Each row is where one point has got to under a steady rotation. How many ticks took it there?
The counts run from 0 to 742.
.15 .23 -.16 .08 .14 .11 .14 -.26 .05 -.01 .05 .02 .11 -.28 .06 -.03 .24
 .29 -.20 .01 -.08 .10 .02 -.05 .22 -.19 -.29 .06 .09 -.03 .25 .00 .06
 -.40 -.19 .13 .34 .05 -.08 .13 .03 .08 .18 .25 -.11 .27 -.09 -.02 -.05
 .22 -.17 -.11 .11 .16 -.14 .01
63
.33 .23 -.21 -.04 -.03 .35 .17 -.11 -.08 .01 -.20 -.05 .01 -.08 .09 .04
 .25 .44 -.06 .01 -.12 -.01 .05 .21 .21 -.02 -.10 -.03 .19 .12 .16 .01
 -.14 -.08 -.20 -.07 .30 .01 .03 .00 -.29 -.11 .01 .23 -.09 .05 -.09
 -.05 .28 -.08 -.21 -.06 .23 .03 -.21 .15
632
.25 .21 -.35 -.03 .30 .20 .20 -.25 -.08 .04 -.12 -.21 .03 -.14 .11 .10
 .10 .08 -.19 -.03 -.25 -.02 .20 .06 .15 -.19 -.08 -.13 .02 -.01 .10
 -.22 .15 -.13 -.06 -.04 .25 -.04 -.06 .17 .32 .06 .16 .24 -.04 -.02 .00
 -.10 -.08 .07 -.15 -.20 .14 -.19 -.07 .09
640
.16 .38 .00 .15 .02 .08 .04 -.19 .07 -.03 -.11 -.01 .14 -.28 .05 .00 .21
 .32 -.07 .11 -.09 -.08 -.01 -.14 .23 -.14 -.15 .24 .06 .06 .15 .21 -.10
 -.33 -.23 .04 .34 .08 -.05 .02 -.20 -.17 .15 .22 .06 .13 -.14 .03 .23
 -.03 -.16 -.07 .21 .00 -.08 -.06
110
.21 .21 -.12 .02 .21 .05 .23 -.23 .03 .02 .11 -.26 .30 -.20 .04 -.11 .19
 -.13 .12 .13 -.20 -.06 .12 -.09 .15 -.20 -.15 .33 .05 .00 .09 .04 .22
 -.33 -.25 .02 .19 .11 .12 .03 .26 -.12 .26 .29 .02 -.01 -.16 .07 .03
 .18 -.06 -.04 .02 -.09 -.01 .10
365
.31 .25 -.23 -.21 .17 .37 .23 -.27 .03 -.08 -.09 -.23 .01 -.04 .07 .19
 .01 .12 -.20 .16 -.26 -.15 .25 -.08 .23 -.21 .03 .13 .07 .10 .05 -.01
 .06 -.25 -.15 -.07 .17 -.10 .10 .08 .06 -.13 -.07 .21 .10 -.07 -.13
 -.06 -.01 .04 -.15 -.08 .23 -.19 .12 -.09
231
.37 .17 -.18 -.17 .05 .24 .14 -.10 -.11 .14 -.27 -.18 .17 -.17 .19 .06
 .21 .27 -.26 -.04 -.10 -.05 .11 .06 .15 -.03 .00 .04 .13 .12 .15 .08
 -.16 .02 -.35 .01 .24 -.06 .19 .07 .01 -.22 .01 .28 -.16 .05 .06 .12
 .15 -.15 -.19 -.17 .16 -.10 -.20 .25
9
.16 .19 -.14 -.11 .28 .38 .12 -.10 -.11 -.07 .05 -.31 -.03 -.19 -.02 .16
 .09 .02 -.04 -.01 -.11 -.09 .11 -.07 .13 -.19 -.07 .34 -.04 .01 .38
 -.15 -.19 -.17 -.31 .05 -.01 .03 .13 .11 .11 -.14 .12 .21 -.02 -.12 .01
 .11 -.08 .17 -.04 -.12 .09 -.27 -.06 .25
20
.23 .04 -.14 .05 .21 .12 .05 -.24 .19 .03 -.01 -.21 .20 -.05 .10 -.08
 .18 -.08 -.16 .21 -.11 -.04 .08 -.18 .20 -.23 -.12 .29 .13 -.15 .19 .06
 -.05 -.45 -.15 .09 .12 -.05 .10 .25 .18 -.08 -.01 .30 -.06 .19 -.22
 -.01 -.13 .31 -.05 -.08 .07 .00 -.09 .13
39
.37 .14 -.28 -.03 -.05 .14 .19 -.07 -.13 .08 -.11 -.06 .29 -.13 .09 .01
 .07 .16 .06 .14 .04 -.18 .14 -.03 .24 -.20 -.17 .25 .23 -.05 .22 -.04
 -.17 -.08 -.16 -.09 .19 .11 .24 .10 -.10 -.23 -.01 .25 -.01 -.10 .04
 .09 .18 -.01 -.13 -.10 .24 -.05 -.13 .33
244
.07 .28 -.09 -.01 .10 .19 .27 -.14 -.17 -.06 -.04 -.04 .21 -.31 .02 .03
 .17 .20 -.04 .02 -.03 .03 .17 -.14 .22 -.18 -.23 .19 .05 .03 .33 -.18
 -.32 -.14 -.26 .17 .19 -.16 -.06 .20 .04 -.15 .18 .10 -.04 -.09 -.04
 .05 -.08 .25 -.01 .00 .08 -.19 -.15 .16
320
.25 .45 -.14 .07 .07 .14 .22 -.24 -.12 -.10 .03 -.14 .10 -.22 .08 .03
 .18 .17 .15 .06 -.22 -.08 .13 .08 .24 -.13 -.07 .14 .03 .03 .05 -.08
 .15 -.20 -.12 -.11 .26 .14 .01 -.10 -.24 -.09 .15 .16 .15 -.10 -.11
 -.07 .29 -.08 -.18 -.08 .25 -.10 -.08 -.04
305
.41 .19 -.30 -.07 .09 .28 .29 -.15 .00 -.13 .01 -.06 .09 .06 .10 -.07
 .28 .17 -.19 .21 -.11 .21 .10 .13 .18 -.08 -.16 -.04 .23 -.02 .14 -.13
 .07 -.28 -.20 .07 .11 .04 .06 .10 .01 .03 -.13 .13 -.04 .22 -.20 -.12
 .03 .26 -.13 .00 .08 .08 -.16 .09
251
.15 .38 -.04 .14 .14 .23 .10 -.05 .00 -.11 -.08 -.18 .03 -.20 -.05 .09
 .16 .20 -.07 .01 -.15 -.08 .04 -.10 .12 -.07 -.22 .42 -.02 -.03 .32 .08
 -.27 -.25 -.29 .16 -.02 .15 .05 .05 -.09 -.33 .27 .19 .14 .00 -.08 .02
 .13 .09 -.05 -.07 .07 -.20 -.06 .07
345
.17 .28 -.04 .23 .12 .11 .02 -.18 -.04 .11 -.21 -.18 .14 -.25 .17 -.08
 .38 .27 .04 -.05 -.18 -.02 -.03 .16 .14 .00 -.06 .00 .03 .03 .12 .01
 -.20 -.05 -.14 -.02 .32 -.08 -.19 .05 -.14 -.18 .25 .19 -.09 -.07 -.06
 .03 .21 -.03 -.12 -.13 .11 -.09 -.32 .24
135
.30 .32 -.21 -.19 .21 .28 .23 -.20 -.10 -.11 -.21 -.31 .04 -.07 .07 .16
 .15 .12 -.37 .08 -.25 .10 .19 .01 .13 -.01 .04 .10 .02 .04 .09 -.07
 -.14 -.18 -.24 -.07 .00 -.15 .09 .03 .05 -.31 -.15 .04 .12 -.11 -.01
 -.08 .01 -.04 -.12 -.14 .15 -.29 -.05 -.02
530
.33 .21 -.34 .01 .23 .33 .20 -.22 .04 -.07 -.12 -.33 -.01 .10 .07 .05
 .06 .05 -.02 .20 -.31 -.10 .25 .14 .21 -.17 .01 .03 .10 -.07 .00 -.17
 .15 -.33 .08 -.11 .08 -.07 -.09 .13 -.01 -.09 -.08 .21 .10 -.07 -.20
 -.20 .07 .12 -.07 -.11 .21 -.18 -.04 .03
229
.25 .32 -.23 -.07 .12 .26 .14 -.35 .07 -.19 -.21 -.11 .16 -.09 .06 .19
 .03 .18 -.18 .09 -.19 -.08 .25 -.13 .22 -.16 -.15 .14 .10 -.01 .17 -.05
 -.24 -.24 -.05 -.11 .23 -.04 -.11 .17 .06 -.22 .07 .01 .13 -.23 -.11
 -.02 -.02 .16 -.03 -.04 .16 -.07 .16 .06
295
.11 .30 -.10 -.04 .25 .06 .08 -.20 -.07 .03 -.06 -.43 .04 -.28 .02 .01
 .17 .10 -.03 .00 -.27 -.01 .09 .06 .24 -.11 .06 .27 -.08 -.01 .04 -.13
 .10 -.31 -.11 -.18 .09 -.05 .04 -.11 -.10 -.33 -.03 .26 .13 -.10 .05
 -.02 .12 -.12 -.17 -.22 .29 -.20 -.14 .00
155
.27 .06 -.29 -.11 .16 .16 .25 -.23 -.05 .07 -.06 -.34 .30 -.03 .08 -.12
 .23 .05 .08 .11 -.17 .20 .18 .23 .22 -.05 -.01 .00 .24 .01 -.01 -.32
 .15 -.21 -.04 -.23 .20 -.17 -.01 -.03 .08 -.23 -.10 .12 -.05 -.11 -.08
 -.04 .05 .18 -.09 -.05 .13 -.04 -.18 .27
377
.19 .39 -.11 .16 .17 .23 .21 -.24 -.05 -.07 .07 -.23 .07 -.15 .07 .04
 .17 -.09 .17 .22 -.24 -.20 .15 -.04 .26 -.23 -.01 .20 -.08 .03 .10 -.07
 .01 -.29 -.08 .03 .14 -.06 -.10 .13 -.03 -.02 .14 .18 .12 -.18 -.23
 -.07 .13 .12 -.04 -.03 .18 -.34 -.04 -.05
106
.16 .24 -.14 .02 .14 .34 .10 -.34 .03 .03 -.09 -.10 .10 -.12 .17 .10 .26
 .14 -.02 .07 -.21 -.11 .15 -.03 .21 -.21 -.10 -.02 .07 .14 .15 .00 -.18
 -.12 -.12 .01 .46 -.18 -.17 .24 .11 .12 .22 .16 -.11 -.10 -.22 .04 .01
 .23 -.08 -.01 .11 -.09 -.04 .16
60
.20 .29 -.18 -.11 .07 .29 .11 -.29 .09 -.19 -.17 -.07 .18 -.09 .03 .19
 .07 .30 -.29 .15 -.14 .03 .16 -.18 .21 -.14 -.15 .21 .11 .01 .21 .04
 -.28 -.29 -.15 -.04 .24 -.06 -.06 .17 .00 -.19 .03 .01 .11 -.04 -.09
 -.02 -.04 .21 -.09 -.04 .11 .00 .14 .01
296
.29 .14 -.28 .00 .27 .33 .25 -.01 -.03 -.04 -.03 -.29 -.01 .02 .01 -.04
 .15 -.09 -.11 .17 -.16 .01 .18 .05 .21 -.14 -.01 .18 .08 -.08 .17 -.18
 .00 -.34 -.15 .15 -.17 -.17 .09 .16 .08 -.19 -.13 .27 .03 .09 -.15 -.17
 -.06 .18 -.03 -.08 .10 -.31 -.25 .09
403
.14 .22 -.03 .20 .10 .06 .15 -.16 .03 .12 .08 -.19 .25 -.20 .08 -.24 .38
 .05 .21 .12 -.16 .03 -.01 .06 .22 -.14 -.16 .19 .09 -.01 .05 .02 .15
 -.29 -.20 .06 .23 -.01 -.04 -.02 -.05 -.08 .21 .32 -.07 .15 -.20 .02
 .20 .17 -.09 -.04 .10 .02 -.29 .19
562
.04 .25 -.03 -.15 .24 .40 .06 -.20 .08 -.01 -.11 -.32 -.14 -.26 -.01 .19
 .06 .22 -.18 -.07 -.27 -.15 .12 -.05 .23 -.16 .01 .22 -.06 .12 .17 -.02
 -.08 -.30 -.19 .02 .16 -.20 -.04 .07 -.09 -.14 .07 .28 .03 -.01 -.07
 -.03 -.04 .07 -.12 -.11 .23 -.23 -.02 -.04
407
.09 .22 -.05 .34 .30 .04 -.18 -.26 .09 .02 .01 -.21 .05 -.21 .08 -.06
 .36 .07 -.05 .02 -.16 -.03 -.10 .10 .21 -.15 -.11 .21 -.07 -.18 .22
 -.05 -.13 -.35 -.02 .02 .17 .08 -.13 .10 -.07 -.06 .24 .26 -.04 .08
 -.14 -.01 .07 .16 -.11 -.21 .12 .00 -.24 .16
88
.09 .21 .00 .31 .22 .06 -.12 -.20 .10 .02 -.01 -.16 .02 -.24 .10 -.06
 .36 .10 -.07 .09 -.10 -.04 -.09 -.05 .21 -.14 -.10 .24 -.08 -.14 .26
 .05 -.27 -.35 -.11 .15 .14 -.02 -.10 .17 -.08 -.04 .20 .26 -.09 .14
 -.13 .02 .05 .20 -.09 -.18 .14 -.07 -.30 .19
87
.27 .48 -.08 -.03 .04 .18 .20 -.24 -.14 -.09 -.04 -.16 .13 -.26 .11 .06
 .18 .17 .11 .07 -.19 -.08 .12 .05 .25 -.07 -.04 .12 .01 .12 .07 .03 .07
 -.12 -.23 -.16 .30 .15 .09 -.11 -.19 -.14 .13 .14 .11 -.18 -.07 .02 .33
 -.13 -.22 -.09 .25 -.10 -.05 .01
306
.15 .23 -.11 .15 .18 .02 .15 -.20 -.01 .13 .07 -.26 .28 -.19 .10 -.21
 .32 .04 .27 .03 -.17 .01 .02 .15 .20 -.14 -.13 .13 .08 -.02 .04 -.07
 .23 -.24 -.12 -.07 .31 .06 -.01 -.07 .01 -.11 .30 .31 -.06 .03 -.12 .01
 .17 .08 -.14 -.08 .09 -.02 -.23 .17
563
.24 .27 -.13 .10 .15 .13 .21 -.20 .16 -.08 .00 -.20 .19 -.04 .08 -.11
 .22 .08 -.07 .13 -.26 .06 .08 -.03 .12 -.10 -.19 .13 .11 .00 .04 .15
 .19 -.43 -.24 .15 .18 .08 .00 .07 .16 -.07 .23 .29 .01 .27 -.29 -.10
 .07 .24 -.08 -.02 -.06 -.03 -.08 -.03
363
.16 .21 -.20 -.12 .01 .23 .18 -.15 -.18 .10 -.04 -.18 .11 -.28 .06 .03
 .10 .31 .08 -.03 -.05 -.07 .11 .13 .33 -.18 -.06 .14 .14 .07 .18 -.20
 -.06 -.11 -.14 -.21 .27 -.08 .10 -.03 -.26 -.17 -.05 .23 -.03 -.10 .06
 .03 .16 -.06 -.21 -.08 .37 -.07 -.14 .15
630
.09 .17 .03 -.03 .25 .18 .04 -.17 .07 -.09 .12 -.30 .06 -.20 -.03 -.03
 .33 .07 -.12 .09 -.13 .21 -.04 -.03 .18 -.06 -.06 .36 -.01 -.04 .29
 -.04 -.10 -.41 -.36 .12 -.03 -.04 .05 -.01 -.02 -.22 -.03 .16 -.05 .21
 -.14 .06 -.07 .21 -.06 -.05 .03 -.04 -.23 .14
150
